0: <-23  -9  -6 -18 -14  19  39 -69 -16 -20 -15  98>
1: < -8  34  27 -24  -9  -5   8 -10  18   7 -28  80>
2: < 21 -50 -65  27   1 -51 -53  83  29  37  28  -3>
3: <  2   3   6  17   1   8   9   7 -33 -28  28   5>
4: <  1  34  39 -28  -7  29  38 -29   0  -9 -31  -8>
5: < -1  40  26 -40 -12  -5  10  -9  27  17 -44  46>
6: <-13  10  18  -7  -6   7  21 -42   9 -12 -16  -4>
7: <  1  41  54 -36   4  34  38 -40  18  -6 -56  78>
8: < -2  -1   9  -6 -24  14  29 -52 -22 -14  -9 -38>
9: < 34 -73 -84  47 -11 -59 -49  52  -3  11  35 -99>
10: <-46  12  14  11  -4 -14   1  -5  -1 -14  20  76>
11: <-47  -9 -16  20  12 -46 -39  48  25   6  26  38>
12: <-28 -14 -27  18  -2 -36 -27  31 -13  -7  36  -9>
13: <  2 -45 -46  31 -42 -60 -38 -24  28   2  13 -18>
14: <  3  17  20 -11 -15  15  26 -29 -12 -12 -11  53>
15: <  37   61   54  -71   18   25   21  -26   24   17 -119   11>
16: < 22 -43 -52  22  44  23 -34  86 -11  38  69  -1>
17: < -4  11   4  16  20 -14 -26  51 -13  -8  28 -33>
18: <  3  11  27 -10 -18  20  31 -47 -11 -11 -20 -96>
19: <-25   7  22   7  -1   6  19 -41  10 -19  -3   7>
20: <112 -76 -94  18  48  16 -59 127  25 103  40 -65>
21: < 20   4  26  20   3  28  28  -4 -18 -35  15  54>
22: <  0  33  41 -66   9  43  43 -56  -4 -16 -95  42>
23: <-32  23  23  -8  -7  -6  10 -16  14  -3  -6  71>
24: <-35  31  22 -31 -17 -20   1 -18  51  23 -26  16>
25: <  0  14  19 -42 -10  27  35 -60 -19  -9 -60  30>
26: <-25 -17  -4  36   4 -18 -11 -13  -8 -25  32   0>
27: < 25  25  22 -29 -25   8  15 -32 -14   8 -49 -20>
28: <  8  16   7 -23 -15  -8   7 -32  16   5 -40  -9>
29: <-15  23  19 -19 -12 -23  -8 -20  49  14 -30 -37>
30: <-34   1  -9  14  -2 -36 -26  26   0  -3  24 -28>
31: < 24  29  20 -27 -15  -5   3 -25  13  10 -54   2>
32: < 37 -77 -72  52  48  27 -38  77 -14  34  86 -62>
33: < -9  28  45 -27   1  34  42 -50  11 -13 -42  22>
34: < 16 -65 -67  42  39  17 -33  70 -19  24  84 -35>
35: < -7 -61 -62  31  41 -10 -39  74  30  40  56  13>
36: < 11 -47 -59  11  44   7 -37  92  28  63  52  10>
37: <  7  -4 -14 -10 -23 -21  -2 -52  19   1 -40 -28>
38: <-28  14  12  -5 -12 -29 -12 -15  36   6 -10  32>
39: < -1 -43 -32  43 -11 -37 -26 -22  -3 -18  26 -67>
40: < -9  -3 -12 -16 -25 -22   1 -47  37   4 -24  98>
41: <-57 -15 -10  39  28  21  -6  25 -46 -30 101  63>
42: < 71 -43 -45  19  71  46 -45 115  18  72  54 -11>
43: <  16    8   18    0  -24   16   25  -26  -24  -13   -2 -127>
44: < 11  27  36 -25 -12  19  26 -39   0  -2 -42 -60>
45: < 64 -90 -80  69   7  -8 -29  28 -55 -14  70 -74>
46: < 30 -54 -50  45  -2 -33 -30  14 -28 -17  38 -60>
47: <-15  36  36 -20  -2  -8   4 -12  35   9 -32  63>
48: <-18  -3 -15  18  12 -25 -29  47 -13  -6  35  -7>
49: <  3  50  54 -49   1  38  43 -29  17   0 -59  15>
50: < 42 -35 -56  18  13 -37 -56 103  19  46  20 -99>
51: <-26 -33 -24  36 -11 -27 -11 -30 -10 -23  33 -64>
52: <  4   5   4 -13 -18   0  15 -48  -5  -5 -31  -3>
53: <  9  25  25   3  -2 -15 -14   8   8   0 -12  60>
54: <-11  11  -3  10  20 -15 -31  65 -11   2  32   5>
55: <-28   7  28  11   2  13  24 -43   8 -25   2 -36>
56: <-37  11   0  10  27 -15 -36  70  19  19  37  73>
57: < 13  33  28 -20 -14  10  17  -8  -8  -2 -21 -61>
58: < -3   1 -10 -27 -17 -11  10 -57  38   4 -45  37>
59: <-27  39  42 -24  -7  31  45 -17  -4 -12 -15   3>
60: <-27  40  68 -47   4  64  71 -54  20 -28 -60  16>
61: <  32   44   24  -71    6   13   20  -30   25   21 -107   26>
62: < -4  43  54 -53   7  44  46 -47  12  -9 -74  55>
63: <  5  -5 -20 -33  -8  -6  16 -66  20   2 -66  24>
64: <  0   7  11   5 -14  15  25 -19 -27 -23  11  33>
65: < 15  48  56 -48 -12  43  48 -24   0  -3 -53 -81>
66: < 28  42  32 -57 -14  21  25 -30 -13  11 -78  30>
67: < -5 -67 -69  47  -1 -57 -49  52  28  16  43  21>
68: <-33  17  21  -9  -5 -19  -1 -28  47   6 -19  83>
69: <-33  15  19   4  -7   2  15 -15  -7 -17  12  -6>
70: < 13 -24 -49   7 -30 -69 -52  64  22  31  16   7>
71: < 19  14   9   2 -13 -28 -23   4  13   7 -19 -23>
72: < 12  36  31 -52  11  15  22 -43  34  10 -90  15>
73: < 53 -18 -45   8   9 -39 -58 111  14  48   7 -69>
74: <-42  20  30 -15  -5  28  46 -43   3 -17  -8  84>
75: < -1  23  15 -15 -16 -30 -17 -10  42  15 -30 -33>
76: < -5  19  27 -22  -7  22  33 -48   2 -10 -32 -51>
77: < 15  33  46 -29 -16  28  34 -34  -2  -2 -43   0>
78: < 29 -34 -45  15  49  34 -32  91 -15  42  70 -11>
79: <-28 -23 -18  28 -13 -30 -13 -28   2 -15  22  -4>
80: < 19  24  29 -12 -15   8  14 -24  -2  -1 -28 -54>
81: <-52   1  -7  14  -6 -46 -30  21  16   2  23  93>
82: < 11   7  -1  -9 -20 -16  -1 -31   9   2 -29 -33>
83: < 29  15   0 -22 -27 -12   0 -37 -10  10 -60 -42>
84: <  2  16   9  -6 -14 -27 -15 -10  25   8 -23  -7>
85: <-22   2  10 -15 -15  30  49 -57 -20 -24  -4  84>
86: < 23  41  22 -46 -15  -4   8 -12  22  19 -60  68>
87: < 36  27  14 -28 -26  -7   0 -26  -8  15 -62 -30>

< 19  30  14 -43 -14 -11   2 -30  49  20 -70  -9> 31 28
< 12   8  14 -16 -27   8  19 -51 -21   0 -38  25> 52 25
< 31 -14  -9  19 -42 -27 -19 -30 -16   2 -20 -59> 82 37
<-23  23  29 -32   1  24  40 -50  24  -6 -40  13> 33 4
< 36 -21 -31  19 -18 -66 -54  41  28  20  -5 -27> 70 2
< -9   6   3 -20 -15   7  25 -45  -2  -8 -19  46> 14 52
<  4 -42 -50  28  32  -9 -39  76   4  26  54  37> 35 16
< 34  46  47 -33 -23  28  33  -6 -12   2 -38  -1> 77 4
<-11   3   3  11 -10  -1   8  -8 -26 -19  20  37> 64 3
<-29  -3   6  -7 -12  23  43 -57 -14 -26   3  65> 85 0
<-24  13   0  -6 -21 -40 -24  10  21  13  -1  26> 38 84
< 29 -29 -30  24 -31 -43 -31 -20  -2  -2  -8 -76> 39 13
< 41  48  22 -60  -9  -2   5 -18  22  27 -97  87> 86 61
<-26  43  57   2   9  34  39   4  -6 -34  -2  44> 59 21
< 12   1  -4  20  15  -2 -15  39 -36 -18  40 -28> 17 48
< -7   1   5  -5  -8 -11   6 -51  26  -5 -32 116> 40 68
<-21  26  20 -16 -12  -9   7 -10  12   3 -13  20> 38 84
<-15  10  23 -15 -19  49  69 -41 -27 -37  -1 -95> 18 43
<  41  -60  -73   39  -10  -59  -51   58    0   15   25 -127> 9 50
< -24    7   23  -35   -9   41   54  -71  -14  -24  -39 -117> 18 76
<-24  69  65 -20   0  16  21  27   2  -3 -20 108> 1 47
<-25  -1  -6  22  15 -26 -28  39  -3  -9  31  14> 48 54
< 51 -32 -21  39   6 -16 -25  19 -26 -16  28 -46> 46 39
<-45  35  24   0  -3 -23 -11  29   1  -3  11  68> 10 23
<-56  19  19  21  12  -1   2  22 -27 -31  46  63> 10 41
< 46  31  22 -18 -23 -17 -15  -1   8  17 -50 -28> 87 31
<-23   0  -6 -10 -17 -14   8 -37  13  -3  -8 -51> 82 37
< 23 -29 -38  27  -4 -53 -46  44   6   7  14   2> 70 2
<-32  25  35  14   9   2   6   5  -3 -21  13 120> 10 23
< -4 -16  -4  33   2  -8  -5 -11 -19 -26  31   0> 26 3
<-18  11  16   4 -10  14  25 -18 -22 -24  14  38> 64 14
<-10  31  41 -23  -4  34  44 -35   3 -15 -26  46> 33 14
<-27 -13 -19  -8 -26 -23   2 -51  28  -2  -5  90> 40 68
<-22  15  24  21  14  16  14  13 -27 -37  33  23> 3 64
<-36  -4   2  27   5 -12  -5  -1 -15 -25  35  20> 26 3
< 23 -60 -68  45  12 -32 -46  68  -6  16  48  65> 67 35
<-53  -9 -25  12   0 -50 -36  49  18   9  30  94> 81 11
< 25  -6 -14   6 -28 -32 -20 -18   3   3 -21 107> 40 53
< -5  34  45 -30  -7  43  53 -34  -2 -17 -30  -6> 4 59
< -8   2   7 -11 -21  20  37 -47 -24 -18  -3 -30> 8 6
<  14    3   -7   17   19   -5  -25   57  -32   -7   39 -127> 17 46
< 24  15  17  -8 -22 -10  -3 -38   1   6 -52  28> 31 28
<-19  15   1 -15 -21 -23  -4  -9  11   7  -7  48> 38 23
< 52 -13 -34  12  -2 -59 -63  98  34  43  -9 -63> 73 50
<-25  13  29 -22   2  33  46 -62  10 -19 -31 -26> 76 6
<  4  -5  -3  22   1 -12 -12   9 -22 -18  26   6> 3 26
< 25 -47 -59  37   3 -48 -49  65   3  15  29 -62> 9 2
<-40  40  50 -12  -1  28  40 -16   4 -15 -10 -16> 59 4
<  9  49  62 -49  -9  49  55 -27   5  -8 -55  -3> 49 77
<  52  -76  -83   49  -12  -64  -56   62   13   21   24 -127> 9 50
<  9  29  27 -43   0  20  26 -46   6   1 -68  94> 7 62
< 26  30  24 -38 -22  12  18 -34 -15   9 -60 -10> 27 87
<-20   5  11  24  11  -7  -7  11 -15 -24  28  91> 10 81
<-15 -31 -48  17  20 -26 -39  74   8  25  43  19> 35 2
<  8 -29 -42  13 -52 -77 -54  34  48  31  16  35> 70 67
<-16  33  54 -21   0  51  62 -38   7 -27 -27  36> 33 59
<-64  20  26   9  -6  15  33 -16 -17 -28  24  11> 69 19
<  0 -16 -28  11 -41 -59 -41   5  31  16   4  16> 13 70
< 23  -1  -5   4 -25 -28 -18 -22   9   3 -28 -43> 82 71
< 18 -83 -71  67  47  28 -31  53 -29  11 104  21> 34 16
<  41  -77  -77   40   48   13  -44   90   11   51   68 -102> 32 34
<-18  38  38 -16  -2  -8   3  -6  30   7 -26  60> 47 1
<-47  11   8 -11 -15 -19   6 -28  29   4  -3  39> 38 23
<  7   1  -8 -10 -22 -22  -4 -43  26   3 -36 -24> 37 82
< 13  16   7 -21 -16  -9   5 -35  13   5 -45   6> 28 31
< 10  34  37 -42  -3  25  29 -43   2   0 -65   0> 77 49
<-12   3   9 -13   2  -3  14 -65  38  -5 -50  32> 58 63
< 29 -12 -10  21 -18 -41 -34  -8  16   3 -16  -1> 71 84
<-33   8   7   9  -8  -9   4  -5 -14 -16  22  75> 10 23
< 12   5   4  23  34  19 -19  57 -38 -10  61 -69> 17 48
<-17   9  21  24  15  14  12   9 -24 -37  33  14> 3 69
< 58 -57 -72   8  58  43 -36 110   3  76  66 -14> 42 78
< 47   7  11   8 -39 -22 -21 -13  -9  12 -33  10> 71 84
< -1   5  14 -12 -22  18  32 -50 -19 -13 -15 -23> 8 52
<  4  25  15   3   7  -5 -10  39 -25 -11  16  83> 53 10
< 14   1  25  18 -16  13  18 -29 -13 -18   3  13> 64 19
< 23 -15 -33  13 -13 -61 -52  58  18  21   4  -3> 70 2
<-49   8  17  33  29   3 -11  29 -19 -29  60  45> 41 10
<-14  30  45 -44  10  42  46 -59  12 -15 -65  61> 62 7
< 15   2  -3  -2 -24 -13  -2 -24  -8  -2 -15 -30> 82 52
<-10 -40 -33  49  31  29  -7  25 -65 -30 109  39> 41 3
<-35  25  41 -10  -1  42  57 -36  -3 -30  -7  54> 74 85
< -2  49  58 -55   1  50  53 -38  10  -8 -66 -82> 65 44
< 59 -65 -81  33 -28 -72 -63  85  37  44  18 -46> 2 9
<  9  16   5 -36 -15   9  22 -45  -8   1 -49 -29> 27 52
<-55   4 -13   4 -17 -53 -32  31  15  11  23  30> 11 81
< -8  23  11 -24 -16  -8   9 -16  10   6 -23  87> 1 23
<  6  17  18 -10 -12  -3   7 -26   8  -2 -24  40> 14 53
<-31  18  27 -33  -3  42  59 -58   1 -20 -27  32> 33 25
<-34  37  48  -5   0  36  47  -8 -11 -31  -1  45> 59 74
<-48  37  31 -19 -13 -25  -3  -5  44  19 -14  86> 68 47
<  93 -101 -123   18   25   -6  -53  127   33  101   51  -61> 20 42
< 22  36  27  -3   3 -29 -34  42  18  14 -20 -61> 71 75
<-23  24  32 -27   1  23  38 -47  22  -7 -35   9> 33 4
<  6 -68 -77  34  13 -37 -46  75  26  35  48 -40> 2 35
<  4  49  58 -60   7  42  40 -43  12  -6 -87  71> 62 7
< 19  25  21 -30 -17   8  16 -36  -5   5 -52 -22> 27 87
<-16   9   1  -1 -15 -26 -12  -4   7   2   0  32> 38 53
<-45 -17 -14  29  37 -15 -35  55  25  11  50  19> 11 48
<-16  16  13 -36  -3   9  29 -50  30   2 -47  46> 58 33
<-45 -40 -31  49  12 -12  -6  -5 -38 -43  73 -62> 51 39
< 12 -52 -53  46   2 -36 -34  27 -21 -14  44 -32> 46 39
< -7 -13   0  40  47  43 -10  40 -47 -20  99  27> 41 3
<  -6  -25  -11   34   -1    8   13  -18  -38  -39   46 -108> 51 43
< 15  48  65 -46 -11  43  48 -27   9  -2 -59  17> 49 77
<-14 -12   3 -41   7  29  41 -87 -26 -27 -71  39> 25 22
<-20  23  33 -39  -3  44  56 -56  -1 -18 -39  53> 33 25
